Some points, one per row:
[  0  40  19   3  12 -35 -30 -22 -15  -6  -3 -26 -36   4  32   0  46 -49
  15 -35  27  22  41  24]
[-28  25  -2  10  35  -7 -25 -75  10  -4  39 -22   0 -18 -19   4  29  18
   8  42  -8  12  12  68]
[ 47 -18   2   5 -16 -13  -4  18   6  15 -46 -11 -24 -18  -3 -11 -41 -36
 -15   1   7  60  -5 -60]
[ -7   2  22  24 -19  19   3 -23 -12 -13   7  13  -6  30 -30 -17  48   2
 -31  21  17   5 -25 -14]
[  73  -28    9  -20  -15  -42   19   67   11   24  -66   12   19  -36
   37    2 -113    5   -3  -43  -38   10  -24  -77]
[ 17 -24   5  23 -39 -19 -19 -20  50  16   8  -2  -6  32 -40   8  14   8
 -11  21 -50 -51 -24 -69]
[  3  15 -37  -6   3 -17 -71  84 -15  25  54 -44 -14  67   7  78  25 -36
 -19  77 103  -3  95 -47]
[ 58  25 -14 -46 -39  13  40 127 -42  -3  51 -36 -17 127  58  -2  63 -57
   0 -29 -14 124  68   9]
[-50   5   0  -5  -7 -16  15 -11 -26 -20  10  72  12 -50 -18 -45  51  19
  -4  26  48 -35 -54 -40]
[  12  -33  -21  -24   36  -18    3   -4   32   32  -46  -23  -10  -68
    1  -10 -103   28   31  -33  -50  -14  -19   -2]
[ 11 -35   2  12   2  -4 -15  19  19  14 -38 -10   6 -18   4   2 -51  28
  -4 -28 -18 -16  -8 -32]
[-49  59 -10   6  -7 -23 -38 -39 -14 -20  50  45   6 -25 -11 -20 123   1
 -33  67 111 -11 -30 -54]
[  5   6  -3 -29  21  28  45  19   6 -16 -27 -16   6 -31  31  15 -65 -20
  50 -63  -6  15  -3  62]
[ 69  -8   5 -10 -87  64   8  94   3 -20 -18 -44   3 127  70  17  26 -76
 -35 -70 -16  27  78 -39]
[-53  33  -1   6 -17  15  16 -40 -39 -32  44  73  29  -7 -23 -34 119  29
 -45  44  54 -15 -40   7]
[ -11  -23    6  -33   42  -33   -7  -22   30  -10  -54   -7   61 -104
   30   -5  -81   57    5  -34   -8   -1  -32   21]
[ 18   4 -20 -29  12  14  18  11   4  12  19 -32 -11  29   4  18 -27 -19
  25 -11 -44  18  33  55]
[ 39  -1  -7 -14  -6 -37  14  56   1  28  -4   2 -20  -6   3  -4 -45 -27
  16   1  -9   2  -6 -46]
[ -1  -4 -13  -3   0  -4  -4 -26  23   7 -25  -4  -5 -47  -5  11 -50  12
  22 -53 -12 -28 -22   1]
[  2 -16  31  37 -12  32 -44 -13 -28 -12 -25  -6  24  13  -4  63 -25  27
 -47   9  62 -52  47  -7]
Here are 32 more points, each followed by its number:
[ 36 -34  -6 -10  -8  34  20  57 -41  25 -25  23  -2  17  -6  34 -57  -5
 -23  38  18 -32  39 -34] 0
[-26  48 -67 -75  85  30 -14 -55  18  18  30 -83 -21 -63  11  62 -90 -18
 118 -73   3  26  53 127] 1
[ 20 -15  -4  -7 -34  34  14  37 -14  -3  -7   5   9  52  -1  -9   9  12
 -31 -31 -29  19  -6 -13] 2
[ -6  13  17  10 -31 -43  10 -18  12 -14  49  41  17  35 -25 -26 110 -10
 -26  94   4 -12 -27 -55] 3
[ 12   4   7  21  23  53 -12 -27 -17  -2 -11 -32 -27   6   6   1 -32   8
   6   5  17  31  29  24] 4
[ -46   -4  -27   30  113  -81    2  -37   26   47   20  -19  -39 -127
  -26  -29  -70    6   71   78  -15   -5  -15   88] 5
[  1 -17 -17 -21  53 -30 -24 -10  26  22 -16 -48   9 -52   8  -7 -71  24
  15  -5 -48  35  16  56] 6
[-17  32 -22 -21  31 -29   7 -45   8   7  26   3  -3 -55  -3  -2  -5  -8
  32  16  -1   1  -4  61] 7
[ 15   7   6 -19 -26  -6  32  79 -23 -27  21  -7  25  78  28 -18  54 -17
 -23   6  14  53  12  -9] 8
[ 12  -2 -17  -1 -18  -7  -5  45   6  16  12 -17 -30  41   9   0  20 -14
  18 -32  -4  -1  13 -31] 9
[-30  15 -20 -27  26  32  23 -32 -15  -6  17  -1   7 -13  -7  10  -9  17
  20 -22 -13  -9   3  93] 10
[  8 -36  14  -2  13  20  21  38  -1  -2 -23  -9  14   6   7   1 -63 -18
 -19  21 -21   0  22  31] 11
[-41  35 -57 -20 115 -49 -42 -59  23  44  46 -81 -47 -92 -14  35 -83  -7
  93  22  -4  13  51 127] 12
[  6  -1  19  12 -14   4  -6   0  11 -12  42 -30   7  86 -17   6  54  -1
 -15  37 -34  30  15  17] 13
[ 18   1  -6 -33   9   7  43  61  -9  11   2 -11 -28  43  12 -35   5 -30
   1  14 -13  38   7   8] 14
[-24  32 -12  -8 -16   0   8  22 -52  -9  39  59  19   7  -3   4  70   3
 -38  49  80 -23   2 -21] 15
[ 18 -20  11  29 -33 -20 -10 -15  38  17   1   6 -24  28 -34   0  18 -12
  -5  36 -28 -57 -17 -81] 16
[-24  36 -38 -58  44   9  13 -49  15  -3  32 -34   7 -31  12  26 -16  -4
  57 -31 -25   9  24 124] 17
[-29  -8  -5   9 -20 -24  -7 -28   8  -3  -8  59  25 -55 -20 -29  35  50
 -35   7  15 -58 -61 -61] 18
[  4 -43  25   6 -15  77  52  -7 -23 -18 -50  37  39  11 -21 -14 -47  38
 -51 -18 -55 -10 -43  20] 19
[-58  68 -13  23  -1 -35 -31 -85 -13 -20  53  33  -5 -55 -12   2 127  -5
  -1  16  93  -7  -9  21] 20
[ -9 -46  -7   7  18  49   2  56  -3   5 -24  -3  11  19  12  10 -38  35
  38 -58 -36  27   2   0] 21
[ 20 -20 -17  20 -12   9  32  89  -4  29  14 -16 -57  67  -3   0 -17 -16
  48 -49 -21   6  -5 -29] 22
[-29   2 -10   7 -24   3   5 -24 -12  -3  -1  53   2 -28 -23 -27  39  25
 -30 -13  10 -50 -44 -27] 23
[-17  10   8   7  20   0  -6 -60  16   0  17 -16   5 -17 -20  -4  11  -5
   1  34  -8  -5 -13  43] 24
[ 22   5   8  -2  -5 -25  -8  13  15  12 -24 -19 -25  -2   7  17 -37 -47
   6 -22   5 -13   0 -29] 25
[ 25  -1 -34 -25 -30  28 -25 127 -11   4  20 -44   0  97  46  49  14 -65
 -20   3  60  38  89 -34] 26
[ -5 -23  28  18 -15  24  20 -15   2 -22 -30  25  28 -16  -8 -17 -16  29
 -33  -4   2 -26 -40 -17] 27
[-50  -8  -6   3  77 -63 -51  89 -14  10  25 -32 -51 -33  42  -9 -35   1
 127 -63  21  67  27 -12] 28
[ -8  23 -15 -36  37   7  29 -43  12   1   4 -17   1 -46  10  25 -55 -11
  61 -46 -32 -11   2  98] 29
[-19 -18   3   6  14  -6 -40  30  -6  -8 -13 -20 -15 -17  13  -1 -33   2
  54 -40   9  55  10 -23] 30
[ 26   7 -27 -45  -9  28  30  40  -5   4   6 -25  -3  40  27   9 -26 -23
  30 -57 -47  40  28  46] 31
Which of these numbered points is nearest to each point below by angle, seen from the average point of the first points? Its number follows each.
[-39 -18 -10  30  17 -17 -14  56  -7   6   2  15 -17 -28   1  -4 -25  13
  70 -27  34 -27 -14 -35] > 28
[  5 -12  21  40 -39 -20  -3 -20  30   2  12  21  -2  28 -36   9  25   4
 -13  40 -19 -64 -32 -66] > 16
[ 39  12 -28 -11   7  -4 -60  49  -4  23  13 -73 -18  35  16  59 -34 -19
   3  -2  47  72  70   4] > 26
[ 29  -3  -4 -17 -50  24  -9  59  -4 -14  10 -18  22  87  23   8  52 -32
 -50   3   9  46  41 -26] > 8
[ 23  13  -2 -26 -26 -16  51  59 -22 -10  -7  45  -3   5  37 -44  42 -31
  -8  15  37  14 -13 -67] > 8
[-24  26  -3  19  -7 -22 -22 -38  -3  -5  42  18  -1 -10 -21  10  70  -5
 -14  60  54   9   7   2] > 20
[  9 -12 -15   3  17 -19 -40  49  20  15   0 -43  -9  10  19  15 -10   2
  36 -30  12  54  23 -23] > 28
[ -4  -2  16  13 -29   6   2 -38   1 -11  20  36  17  32 -29 -13  68  13
 -43  53 -23 -20 -20 -26] > 3
[ -9 -37   2  -1  -9  74  10  38 -32 -10 -19  20  19  40  -4   4 -14  32
  -9 -36 -34  14  -2  -3] > 2
[ 32  -9 -16 -19 -74  23   3  71  19  -5   7  -9  10  90  31   0  46 -49
 -29 -35 -22   3  34 -44] > 26
[  0   8   8   3 -44 -11   4   2  -3 -15  15  41  25  28  -2 -10  76   0
 -45  22   7 -23 -20 -55] > 3
[ 26 -26  38  -2 -18  61  58  -5 -24 -22 -60  36  27   2   5  -8 -58  14
 -28 -36 -41  -7 -38   3] > 19
[  2  -4  -9   3  -2   3  -5   2   1   9  15 -14 -12  25 -11  -6  13   8
  -9  -3 -31   6   4   8] > 13
[   4  -19    6  -16   87  -74  -49  -29   25   12  -46  -48   43 -120
   28  -16  -91   48   -8   33  -15   96   12   51] > 6
[  7   6   5  11 -20   0 -51  23  16  -2  50 -42  14  93 -11  61  47 -21
 -35  73  30  -1  61 -19] > 13
[-24   4  32  30 -17  21  -3 -78   3 -28  13  34  34  10 -34  -5  60  35
 -47  47 -13 -38 -31   5] > 23
